The rows below fall into families. The same turns and mirrors carry the whole set onto itself and the rows of a family onto each other. For each named row, which other rows are in its family? Write them in the order they are listed.
These 32 rows form 4 families of 8 rows each.
Z_399: [-25  25  13   6  19  -4 -19  11   5  18 -13 -11  -2  18   5  12   1   2
  -6  -3  -9  -4   6   1]
Z_732: [  8   0   3   6 -21  13 -10  -9  15   5  -7  -9 -13   0  -3   0  -2 -30
   3   0 -10   3  -4 -13]
Z_577: [  5  -3   7   7 -22  11 -15   3   5  10   0   0 -15   3  -8  -4   1 -28
  10 -10  -1  11   1  -7]
Z_477: [  4  -3   4   7 -23   7 -14  -4  14  -5  -7  -6 -12  -4  -5 -11  -3 -24
  11   0  -2  10   0 -11]
Z_582: [  9   3   9   9 -21  11 -11  -3  18   1  -5  -3  -8   5 -11   0   4 -24
  18  -6  -4   9  -1 -12]
Z_418: [-18  24  -2  11  -6 -12 -10 -12  19  -8 -12 -15  -9   2  -8  -3  -8  -8
   7  17  -6   7   5  -1]
Z_796: [ -5  20  33   3  -9  -5 -14  -2  15  12 -11   7  -5  13  11   4   1 -11
   5  12  -7  -8  -9  -2]
Z_791: [-25  24  10   6  18  -7 -19   4  13   3 -20 -17   1  11   8   5  -3   6
  -4   7 -10  -5   5  -3]
Z_853: [ -5   5  15  22 -11 -10  -4   6   8  17  -3 -17   4   5 -14   8  -1  -6
  -6   0  -2 -10  14  -2]
Z_655: [  3  -1   9   2   8  17 -19  17   1  14  -9   5 -12   8   5   8   8 -10
  -2 -12   5 -10   6  -4]
Z_855: [-23  22   8  11 -13 -13 -14 -10  17  -1 -11 -22  -2   6  -5  -7 -10 -12
   7   9 -16  16   0  -6]
Z_710: [-10  18  -5  -3   3  17 -30  -2   7  -7 -15  -9 -16   2  13 -12  -7  -5
  12  -5  -2  16  -1  -4]
Z_266: [-18   3  -9   9   1   4 -16  -1   7  17 -13 -24  -9   9 -17   8   0  -1
   6 -19  -1   8  13  -6]
Z_115: [ -8   2  21   4  15  14 -24  17   1  14 -12   1  -9  -3   8  10   5  -8
   1 -14   6  -3   5  -1]
Z_437: [-10   3  22  15  -7 -13  -4   9  12  20  -5  -8   2  12 -13  13   5 -17
  -7   2  -9 -10   7  -5]
Z_471: [-12  19  -4   8 -19 -10  -9 -10  18  -1  -8 -18  -5  17  -8  -9  -7 -14
   5  11 -17   9   0  -9]
Z_570: [-10  16  27   4 -11  -2 -12   8  15   7 -13   7   4  11  16  -8   3 -19
   1  16   2  -4  -4  -1]
Z_355: [-14   8   7  22  -7  -5   1   5  10  23  -9  -6   1  13 -13   4  -6 -11
   2  -4  -8 -14  17 -10]
Z_238: [  4  -2  25   1   5  18 -19  11   1   9  -5  -1  -9   2   5   6  13 -15
  -3 -12  -3  -7   0  -3]
Z_653: [-24  23  -8  12  -9 -14 -14  -5  18   4 -15 -16  -5  12  -5  -5 -15  -8
   9   9  -7  14   5  -7]
Z_168: [-28  21  14   7  16  -9 -23  16   3   7 -13  -8  -1  14   3   0   0   8
   2  -3  -1   3   9   3]
Z_815: [-15   2 -16  10   5   9 -19   9   3   2  -9 -24  -9   2 -11  -4  -3 -12
   1 -15  -4  14  15  -8]
Z_532: [ -4  19  21   6 -13  -6  -6   5  14   7 -14   0  -3   9  15  -3  -1 -17
   1  19 -11 -14  -4   0]
Z_131: [-12  21   4  -8   9   9 -35  -2  12  -9 -15  -3 -11   4  14  -5   1  -9
  13   2   2   6  -9   0]
Z_273: [ -7  13  10  -9   3   8 -35   2   9 -10 -11 -11 -15   2  13  -4   3 -11
   3   0  -3  20 -12   0]
Z_213: [ -2  18  26   4  -6   0 -17   8  12  -4  -7   7  -5   5  17  -8  -1 -21
  -1  16  -9  -2  -7  -4]
Z_329: [-16   2  -4   7   9  10 -28   2   5   6  -6 -17 -11   5 -15   4  -1  -5
   4 -22   0  20  10 -10]
Z_696: [-29  19   8   4  16  -7 -22  10   1  12 -15 -15  -6   9  11   1  -6   1
 -13   2  -7  -3   7   2]
Z_393: [-15  16   2  -9   6  13 -30   1  11  -4 -18   0 -18   9  14  -7  -1 -16
  11  -3  -8  16  -9  -8]
Z_961: [ -8   0  12  20 -13  -5   1  10   7  22  -5 -15  -4  10 -14   5  -3 -13
  -8  -5 -13   0  15 -10]
Z_875: [-10   5 -10   9   7   6 -22  -1   4   6  -8 -23 -18   3 -15   9  -5  -3
   5 -19 -13  10   9  -9]
Z_907: [ -2  -3  18   2   1  16 -23  19   0  21  -8  -2  -5  12   8   4   6 -14
  -2 -20  -5  -1   1  -8]

The rest of the family of Z_961: Z_399, Z_477, Z_238, Z_653, Z_532, Z_131, Z_329
The rest of the family of Z_471: Z_577, Z_791, Z_710, Z_266, Z_115, Z_437, Z_213

The rows below fall into families. The same turns and mirrors carry the whole set onto itself and the rows of a family onto each other. For each named row, which other rows are in its family? Write them in the order they are listed.
These 32 rows form 4 families of 8 rows each.
Z_887: [-20   0   8   5   5   2  14   5   2]
Z_165: [-18  -3   1  -5  18   0   0   4   2]
Z_290: [ 17   6  11 -10   7   2 -11  -5   3]
Z_424: [  5  10   6   1  -1  17  11   4 -12]
Z_541: [-21  -4   1   6   3   7   8   5   5]
Z_689: [ -4   0   0  -6   6 -13  -7  13  16]
Z_832: [ -2   1   2 -10  16 -12   4   8  17]
Z_878: [-15   6  -4   9   1   2  17  10   5]
Z_161: [ -6  -2  -3  -2  10 -10  -9   0  18]
Z_687: [  7  17  -5   6 -13  -3   8   8  -3]
Z_468: [ 2  2 -6 -5  7 11 23  1 -6]
Z_725: [-21   2   4   1   7   3  15  -4   4]
Z_200: [23  7  2 -5  1  3 -7  4  6]
Z_267: [-1  6 -3 -8  9  0 27  1  4]
Z_701: [ 15  15  -2  -7 -13  -5   5   7   1]
Z_315: [  4  17   4  -4  -3  13  13   0 -12]
Z_493: [-16  -8   6  -6  16  -3   2  -1  -3]
Z_287: [  2   3   3   4  -2  -3 -20  -2  -3]
Z_756: [ 18  13  -3  -7   0  -1 -11   4   2]
Z_299: [  2   4   1 -11   2  11  23  -5  -2]
Z_563: [ 20  11   8 -13  -2   1  -3   4   5]
Z_466: [ 18  11  -5   1 -12  -2   6   1   3]
Z_111: [ 3 11  6  9 -8 15  2 -2 -9]
Z_92: [ -2  -3   5  -1   7 -13  -4   5  21]
Z_428: [  0   1   6   1  -4 -15 -15  -1   5]
Z_675: [-17 -11   2  -4  11   5   1  -6   1]
Z_392: [ -6  -8   6 -10  19   0  -1  -9   4]
Z_142: [ -4   0  -1  -1  -3 -11 -17   6   5]
Z_84: [ 16  18   1   0 -11   3   4  -3   5]
Z_537: [ 3  7  8 -2 -4 20 12 -4 -7]
Z_814: [-2  6 -6 -1  6 16 21 -1 -1]
Z_21: [  0   9   8  -4   1 -14 -16   2   7]

The rest of the family of Z_701: Z_541, Z_689, Z_299, Z_563, Z_675, Z_142, Z_537
The rest of the family of Z_315: Z_165, Z_161, Z_725, Z_756, Z_84, Z_814, Z_21
The rest of the family of Z_832: Z_290, Z_878, Z_687, Z_267, Z_287, Z_111, Z_392

